[[-52  56  57 -53  16   9 -44  13   1 -35  -7  34 -27  -3]
 [  2 -22  39  40  52  -2 -55  59  21  40  44  23  57 -14]
 [ 36  51  37  23 -56  37   3  -3 -47 -40 -17 -28 -41 -18]
 [-51  18  22   1  25  32  42 -32 -29 -59 -45 -44 -49  41]
 [ 42 -37  47  23  11  46 -16  47 -31 -58  15  -6  53  56]] out -51

[[ -6  -3   4  -6  23   4 -32  15  19  15]
 [-10  25  -7 -37  24 -53  23 -14 -16  10]
 [  9  -2  -3  14 -30   7  31 -14 -18 -19]
 [ -9 -14  10   2  34  26 -69  33  42  25]
 [  1  -9   3  10  -1  18 -17   9  11   1]
 [ 10  -4  -2  18 -33  11  30 -13 -17 -20]
 [ 14   6  -8  13 -49  -7  69 -32 -41 -33]
 [ 16   1  -7  21 -56   3  67 -30 -39 -36]
 [-21  12   4 -39  67 -30 -55  23  31  41]
 [  1  -9   3  10  -1  18 -17   9  11   1]] out -21

[[ -8 -17 -18 -30  73 -13  51 -47  45  -9  53 -29 -20]
 [-24  33  22  13 -61  22 -17   3   9  11 -67  10  -2]
 [  2 -32 -23 -29  30   1 -13 -23 -29   7 -18  -7 -71]
 [-55  22 -39  22   4 -23 -25  23   2 -13 -11  29 -41]
 [ 14  -7  -9 -16  27   7  12 -24  -7   1  21  -8 -22]
 [ 23  -7  -5  -6  10 -17 -28  22 -33  -7  -3  36 -32]
 [-21 -40   4 -15 -13  -4  17 -42   2 -19  -8 -29  -9]
 [ 16  -9   3  -8  33 -33  14   7 -11 -43  22  20   5]
 [-36  36 -32  31 -58  28 -38  31 -38  17 -44  62 -19]
 [-51  32  63  -1 -16 -32 -11 -24  56 -31 -22 -26  52]] out -36

[[-19  17   4   4  -3   6 -28  62  39  10   1 -41  22  21]
 [ 10  -2   6  -2   3  -8  18 -48 -33  -9  -6  11 -14 -19]
 [ 28  -4  12 -11  -9  11  13 -45 -30   5 -13  22 -23  -3]
 [ 21   6  17 -10 -10  12   3 -26 -19   8 -15   2 -14   4]
 [  6  16  15  -8 -17  27 -31  55  35  26 -10 -27   9  38]] out 21

[[ 10  12  18   5   6  -8 -18  26  -3]
 [  8  29   7   9   8 -23  32  15  -7]
 [ 16 -16   1  -8  -4   3   5  -5  21]
 [ -5  15   1 -12  -5  28  10  -6  -9]
 [-31   7  28   8  -1  43  29  -5 -18]
 [  7 -21  -3   0  -8  23 -60  -2  15]
 [  8   3  12 -12  29  -1  22   3  -8]
 [-10  -9   3  33   4 -14  10   9  34]
 [ 32  -4   9  11   0 -29  -1  -2 -11]
 [ -9   2  -9  -7  15  14   7  -2 -19]
 [ -7  -4  19   7   2  33 -51  -9 -10]] out -9

[[-17  29  14  32   5  42 -14  -6 -12 -31   1]
 [ 34   0 -57  35 -56  50  49 -45  73 -43 -48]
 [ 31 -40  -3 -10 -34  11  29 -41  36 -20 -24]
 [ 28  23 -71  43 -54  50  37 -30  56 -38 -45]
 [  7  -8 -10 -15  -5 -18   3   7  -3   7  -7]
 [ -7  20 -18 -17   3 -18 -17  20 -17  13   9]] out 7

[[  2  -3  25 -34   2   5  -1  -1  15  -5  -3  71  -9   0]
 [ -2   6 -19  38  -2   1  -2   1 -11  -1   4 -52   8   7]
 [  9   1 -17  27  -1   2  -2   1  -9   1   2 -52   5   5]
 [  0  -2   9  -6   1   6  -2   0   2  -4   1  25  -3   3]
 [  1  -6   6  -5  -1   0  -1  -1   1   0   0  18  -1   3]
 [ -2  -4 -21  37  -2  -2  -3   1   1   0   1 -55   8   4]
 [  1  -3   0   2  -1  -6   2  -1   2   2  -4  -1   1  -1]
 [  0   0 -13  17  -2  -3   0   1  -5   2   1 -29   4   2]
 [  2   1  11  -4  -5   6  -4   0   1  -5   0  22  -3   4]] out 0
---
[  4  26  24 -66 -14] value -14, 4

[[-14 -18  -9 -40  62  38 -21]
 [-30  -4 -10 -44  51 -25 -14]
 [  9 -32  -6   1  16   9  14]] value -21, 9

[-61   3   3  10 -52  -8 -63] value -63, -61

[[-37 -26  24   2 -57  21  36]
 [-36 -22  47  60  -7 -20   9]
 [ -6   1  16 -15 -12 -34  14]] value 36, -6

[-30  63 -68   2   4  69] value 69, -30

[[-43  36  13   9 -17   0 -25]
 [ 40  53 -12 -14  -2 -66  13]] value -25, 40

[ -7 -42  73   9  57 -12] value -12, -7

[ 70 -19  75 -59] value -59, 70

[ 56 -70  -5 -24   0  18] value 18, 56

[ 39   7 -61  46 -63  70  28] value 28, 39
